In the data rows, 128 means zero.
Some points, one per row:
[161  93  50 125 186 151 139  71 175  79 101 140 130 116 127 136]
[121 130  93  87 129 112  91 115  77  42 143 105 100 135 130 169]
[115 167 196  84  82 120 135  84 154 100 157  94 161  86 145 145]
[109 133 111 117 164 148 126  87 133 112 120  98  86  62 110 107]
[101 131 151 138 117 134 122 148 120 121 120 106 160 111 116 121]
[177 131 158 164 174 143 103 127 120 156 130 152  79 139 124  75]
[ 94 165 148 101 130 126 197  95 198  69 124  82 189 152 160 157]
[134 119 120 120 145 148 170 101 143 173  90 147 108 116 157 132]
[112 127 102 167 124 135 149 101 133 110 121 134 191  94 129 153]
[127 123 116  67 156  81  95 142  84 175  87  96  37 103 102 124]
[136 140 101 167 112 154 147 127 146 110 118 143 172 164 155 119]
[127 111 118 175 119 149 131 122 151 152 117 160 137 100 136 101]
[142 144 137 146 126 124 120 138  81 124 111 115 137 116 106 124]
[150  93 182 107  81 116 119 150 150 157 143 193 106 143 154 122]
[153  95 128 158  98 131 167 152  70 124  95 198 189 176 153 167]
[120 116 116 120 171 159 164 104 130 219  71 142  42 152 140 100]
[151 131 121 122 134 121 146 113 149 114 148 124 137 139 138 142]
[ 84  92 249  35  78  46 107 166  68 159 161 131  51 116 136 153]
[ 78 196 150 146  97 112 144 127 154  70 147 112 222 113 200 175]
[184  77  95 151 192  76  60 171  12 255  80 182 161 146  44 168]
[127 125 136 103 122 105  85 148 112 120 110 130 123 102 127 126]
[151 146 112 147 219 222 180  91  88  75 118 111  72 137 133 139]
[133 123 128 132 121 122 123 110 130 135 116 126 127 101 111  96]
[122 121 147 144 125 112 141 152  95 140  99 147 163 134 121 109]
[ 71 129  99 115 182 117 105 181  67  75 126 137 124 117 158 174]
[137 145 181 131 104 147 127 190 112 174 139 157 122 144 144 136]
[146 110  93 154 148 127 120 104 164  97 128 120 116 105 151 140]
[147 137 138 121  57  52 157 162  29 140  87 104 171 107 115 253]
[121 129 108 120 144 116 126 129 147 124 125 113 133 128 120 131]
[108 105 102 227 114 190 171 107 168 156 114 195 152 144 106  62]
[113 146 140 110 102 133 125 114 162 144 175 102 127 104 115 110]
[157 112 123 135 146 115 136 161 109 184 108 147 140 131 117 140]
[123 117 120 115 141 101 123 100 142  87 131 125 135 130 130 132]
[ 70 128 140  83 182 165 117 113 205  90 189  92 171 123 188 168]
[153 116 117 160 128 104 144 112 111 129  84 156 148 185 138 143]
[ 92 112 100 104 136 152 122 131 145 101 159 116 112 136 110 129]
[156 155 149  98 140 117 115 137 141 163 127 115 108 105 130 107]
[131 123 114 114 127 129 122 131 120 137  81 130 131 121 113 127]
[106 118  87 137 143 139  69 113  84  34 178  95  91 102 104 146]
[130 129 130 125 121 131 128 140 124 136 109 135 146 127 132 131]
[143 108 138 136 108 104 117 134 127 104 164 124 147 108 149 143]
[141 138 125 150 128 108 135 144 147 133 134 121 139 132 118 115]
[156 116  78 158 202 207 127 111  75  94 123  92  53 146 130 133]
[142  94  64 148 109  90  74 176  96 137 217 163 114 170 143 235]
[135 128 109  95 166 118  96 111 156 123 144  93 115  99 135 122]
[ 81 161 196 142  76 147 123  88 180 132 214 127 132 109  99 102]
[123 111  79 185 100  74  91 148 145 135 154 188 205 159 105 136]
[129 167 191  64  86 104 182 116  89 108  58 167 206 193 166 193]
[131 125 126 140 127 119 137 135 126 129 116 138 159 133 123 118]
[147 140  97 140 211 118 127 132  84 157 113 108  31 112 200 199]
[101 102  82 128 156 117 104 149 121 114 125 138 145 147 122 132]
[108 156 162 124 182 141 155 124 109 107 102 115 130 149 137  96]
[116 134 138 110 111 103 119 137 103 128 124 125 140 131 139 146]
[141 137 140 138  98 101 121 178 122 162 125 156 163 156 136 125]
[194 116 149 109 127 150  94 118 122 156 126 175 102 171  90  74]
[138 126 148 117 105 137 146 125 125 138  93 147 148 158 139 144]
[105 136 159 144 127 163 143 154 159 136 141 167 115 159 134 108]
[153  96 108 174 105 136 138 138  84 142 120 186 190 201 116 141]
[102 148 118 126 139 132 110 135 156 126 142 101 134 128 129 129]
[133 123 142 117 132 118 146 129 117 126 107 145 120 136 152 149]
[117 156 125 115 154 135 118 107 155 126 143  96 100  68 109  78]
[ 90 101 102 118 117 126 129 135 138 124 122 104 184 135 133 153]
[161 120 125 109  97 142 138  84 150 171 124 142  93 140  96 107]
[150 118 159 118 152 170 122  96 119 142  94 137  40  87 140 109]
[ 24  39  63  80 110  50 166  44 124 118  28 130 183 171  23 235]
[ 83 131 115 121  68 129 139 119 174 124 130 139 189 138 160 189]
[156 118 125 103 127 139 120 134 128 153 127 140 103 140 121 130]
[121 149 159 121 109 129 121 148 157 179 145 114  70  85 147 130]
[ 57 178 152 183 115 191  83 172 144 101 116 153 211 229 117  87]
[148 125 132 114 117 146 135  92 143 147 126 139 102 130 117 123]
[149 124 101 150 141 141 137 131 123 122 129 178 137 170 145 163]
Here are 16 more points, each followed by its number:
[155 111 152 119  96 107 112 137 118 128 183 119 114 130 106 127] 0
[116 140 145 115 155 135 141 142 100 143  89 145 132 141 161 151] 1
[151 139 118 144 106 120 126 129 136 121 116 121 125 104 128 118] 2
[133 124 147 128 127 150 132 137 109 126 138 133 132 176 105 109] 3
[140 128 138 142  99 111 122 125 142 116 156 136 147 132  96 122] 4
[108 126  91 132  92 129 135  81 179  69 138 114 171 115 160 157] 5
[112 131 129 157 109  92 133 138 128 140 128 100 176  92 167 101] 6
[110 168 158 126  79 146 127 100 163 124 163 119 134 117 102 111] 7
[134 117 143 112 129  95 134 143 107 141 136 114 113 148 130 147] 8
[120  93 200 133  47  98 119 132 100  71 112 175 164 108 125 112] 9
[119 105 112 124 141 120 103 126 115 110 128 132 117 116 166 142] 10
[128  99 157 133 132 156 150  81 168 108  50 130 150 104  97  55] 11
[123 125  83 155 146  89 160 118  68  67 139 100 177 121 154 171] 12
[117 115  98 103 157 130 100 126 208  98 178  76 183 105 175 124] 13
[141  85 124 111 129 144 186 106 121 107  74 236 143 147 188 159] 14
[123 119 152  87 189 152 113 132  87 166 142 121  36 106 138 188] 15
Which of these numbered points is nearest to each point below by angle, seen from the average point of the first points? Its number follows each.
[113 127 114 123 157 138 115 109 171 104 164 109 151 135 133 119] > 13
[178  90 152 117  68  62  86 142  79 100 188 118 151 111 104 151] > 0
[124 122  90 115  72 126 139 103 171  99 127 129 191 110 140 141] > 5
[112 143 123 125 129 129 114 139 138 117 146  96 139 119 142 137] > 13
[141 126 175  78  93  86 135 140 105 135 132 117 127 156 113 151] > 8
[ 99 124 112 105  92 129 128  78 171  66 113 107 164  86 191 175] > 5
[136 151 106 101 126 116 154  76  65  28 104  76 139 133 118 188] > 12
[ 99 139  89 136 112 107 114 126  60  42 147  84 132 138 134 181] > 12
[131 134 107 139 114 113 131 136 125 139 116 137 135 115 110 110] > 2
[ 98 132 102  94 160 106 137 162 114 106 107 153 115 162 133 162] > 1
[128 177 174  88  46 153 158 103 193 106 190  82 168  72 107  98] > 7
[121 118  67 204 183 136 161  92  98  76 124 130 170 134 120 137] > 12
[255 195   0 255   0 168 195 108 252   7 185  55 246 247   0  41] > 4
[118 171 157 132  65 132 116 109 194 125 198  84 147 107 100 111] > 7
[177 105 196  94 106 109 108 143 145 161 168 174 102 134 135  95] > 0
[ 79 218 215  74   0 118 139 134 235 141 255  59 175  24 117  45] > 7
[206 139 189 148 165 183  94 145 104 154 146 187  39 215  78  11] > 3
[128 134 171 101 109 144 106 126 145 137 129 110 116  94 112  97] > 7
[144 130 115  87 144  99 124 131 116 143  90 134 134 114 149 135] > 1
[135 105  71 137 175 141  90 117 112 111 131 109  97  62 155 168] > 10
[134  36 170  76 114 100  50 190 163 124 128 124   4  59 253  91] > 10
[133 129 136 137 121 137 117 143 108 130 110 115 132 111 109 127] > 2
[122 131 128 127 119 138 126 145 126 148 116 142 134 143 118 123] > 3
[138 129 183 147 102 155 126 146 105 143 172 141  81 115 119 119] > 0
[150 152 170  51  70  68 154 173  91 128 122 116  87 171  70 153] > 8
[140 133 156 135 106 135 130 135  90 114 125 124 137 119 144 140] > 9
[ 67  85 104 121 129 107  95 157 134 115 140 127 105  40 142 127] > 10
[161 133 122  95 167 183 108 115 127 167  92 112  23  87 123 107] > 15
[158  74 192 128 181 183 129  84 173 116  51 149 122  65 118   4] > 11
[ 12 138 104 167 180 207   0 255 233 132 255  46  71  44 169  31] > 13
[ 94 137 129 104 152 115 113 130 133  99 149  92 128 129 124 136] > 13
[ 93 137  61  74 161 170  87  96 199 111 118  81 159 148  95  96] > 13
[130 122 107 111 135 112 124 114  92  77 130 104 121 138 115 158] > 12
[126 142  92 133 103 131 134 105 195  73 137 108 189 104 150 142] > 5
[108 132 126  72 193 136 110 124 117 171 142 112  32 123 143 148] > 15
[147 167 149 105 139 127 145 140 102 144  96 113 148 155 121 132] > 1
[120 146 119  93 179 140 123 111 133 156 113  99  33 124 117 160] > 15
[121 112 136 143 150 160 138  84 142 114  72 126 122 101  92  55] > 11
[117  58 147 156 173 174  46 118 185 133  97  90 117  75 113   0] > 11
[102 150 123 125  79 122 149  91 156  88 109 106 173 107 144 154] > 5
[ 80 149 155  80  76 102 105 173 173 177 166  83 144 106  92 104] > 7
[132 114  89 132 165 153 121 105 169  96 149 118 119 103 131 114] > 13
[120 167 200  83 118  90 144 152  51 161 156  97  83 168  74 117] > 8
[144 144 151 167  88 108 103 161 116 138 125 132 133 131  93 111] > 4
[109 114 145 146 119 118 140 134 143 134 130 129 171 128 143 119] > 6
[139 114 120 101 125 143 104 132 111 152 121 148  82 116 147 146] > 15
[111 160 105 197 103  93 187 103  98 103  77 115 209 127 151 182] > 12
[119 109 133 153 105 128  88 147 151 152 155 126 134 122  87 100] > 4
[113 151 130 128 153 151 137 105 185 114 185 108 179 137 115 131] > 13
[139 122 126 171 125 133 160  99 154 144  99 144 159 134 123 120] > 11
[100 140 139 106  84 113 120 142 142 160 123 110 134 112 117 116] > 7
[183 117 118  80 128  81 119 144  62 212 133 176 107 169 124 151] > 8
[123 119 156 150  96 125 145 152 111  92 127 115 203 151 125 139] > 9
[146 159 120 143 146 139 149  92 109 133 121 131 120  91 116 131] > 2
[193 161 201 160  69 141  70 154  99 164 187 117  61  83 112  81] > 0
[151 126 139 107 152 153 120 125 128 146 114 122  75 100 143 126] > 15
[108  88  66 169 180 150  98 117 170  93 146 150  91  98 155 107] > 10
[109  90 131  62 229 116 100 123 137 208 137 102   0 107 173 169] > 15
[134 115 135 125 118 116 126 114 136 143 127  97 108  98 118 101] > 2
[110 127 134 177 116 102 141 134 148 129 119 140 198 110 152 113] > 6
[135 121 105 187 136 117 155 119 115  96  88 148 209 129 130 140] > 12
[128 129 140 116 114 137 143 129 119 141 136 127 131 155 104 122] > 3
[139  84 121 147 129 101 169  93 135 153  96 163 128 188 156 142] > 14
[111 150 104  95 150 101 163 137  93  94 112 132 144 159 112 160] > 12
[ 79 137 148  98  75 110 111 160 150 180 143  83 119 140 100 118] > 7
[117 103 135 134  75 140 111 167 147 148  96 191 146 157 139 100] > 9
[123 125 168 127  97 117 151 155 143 173 136  87 130  87 139  90] > 6
[123 129 102  41 129  89 140 157  44 128  39 188  93 132 153 169] > 1
[120 141 109 128 149 149 129 106 181  91 162 105 171 133 158 134] > 13
[124 143 128 109 133 106 123 145  98 129 129 121 123 120 134 136] > 8
[134 116 109 132 149 164 136 121 131 126 107 125 102 121 131  91] > 11
[135 142 196  61 176 132 138 100 124 171 117  70  72  95 126 104] > 15
[133 113 104  80 108 105  44 200 150 232 198 124  64 123  66 105] > 0
[105 113 150 255  64  87 123 134 145 102  96 123 255  36 124 167] > 6
[ 91 122 133 171  87 170 126 156 135 141 121 119 165 187  63  86] > 3
[126 129 184  55  94  80 134 143 100 167 148 119  90 152  74 153] > 8
[148 147 111 183 106 101  96 138 152 118 119  78 228  87 127 155] > 6
[ 78 162 133 101 132 144  94 150 153 116 168 110 129 111 154 141] > 13
[151 112 135 142 112 102 196 100 124 151  90 187 142 153 150 137] > 14
[134 133 146 104 115 134 139 111 156 115 125 130 112 115 151 111] > 7
[136 125 121 126 121 116 133 127 134 137 135 135 136 138 129 130] > 4
[ 75 119  87 141 101 153 126 123 168  61  99 111 195 115 149 117] > 5
[133  89 154 137 131  82 106 197 110 146 119 192 203 142  96  68] > 9
[ 97  73 136 184 133  96  91 192 118  95  93 150 215  64 170 113] > 6
[169 158 170 139  92 172  74 174 137 185 183 102  45 111  98  88] > 0
[106 112 122 110 120 122 151 139 124 108 110 171 136 149 155 140] > 14
[133 122 149 138 125 119 146 138 114 130 109 150 174 137 141 132] > 9
[157 126 145 125  76 140 123 147 144 158 111 161 184 160  92 131] > 4
[118 117 111 157 111 134 127 134 131 137 135 127 153 101 126 150] > 6
[127 119 131 148 127 138 135 136  94 112 113 121 134 113 120 138] > 12
[121 149 154  97 146 128 139 116 127 168 129  98  68 101 124 105] > 15
[ 92 143 182 135 112 129 102 173 117 126 112 102 167 135 109 117] > 9
[ 95 123 150 127 144 118 148 172 107 114 123 154 174 169  93 119] > 3
[144 112 109 240 171  96 148 102 101 109  79 173 234 117 123 145] > 12
[126  93  90 122 167 137  93 118 174 110 151 128 115 105 147 113] > 13
[ 69 129  67  66 176 114 102 171  83 108 137 132 130 160 148 172] > 10
[ 79 135 125 119 134 148 137 120 190 108 166 124 178 146 159 129] > 13
[132 139 133 128 119 115 145 115 128 129 118 111 132  97 127 112] > 2
[127 126  85 135 122 144 107 106  95  61 145 112 104 136 102 149] > 12
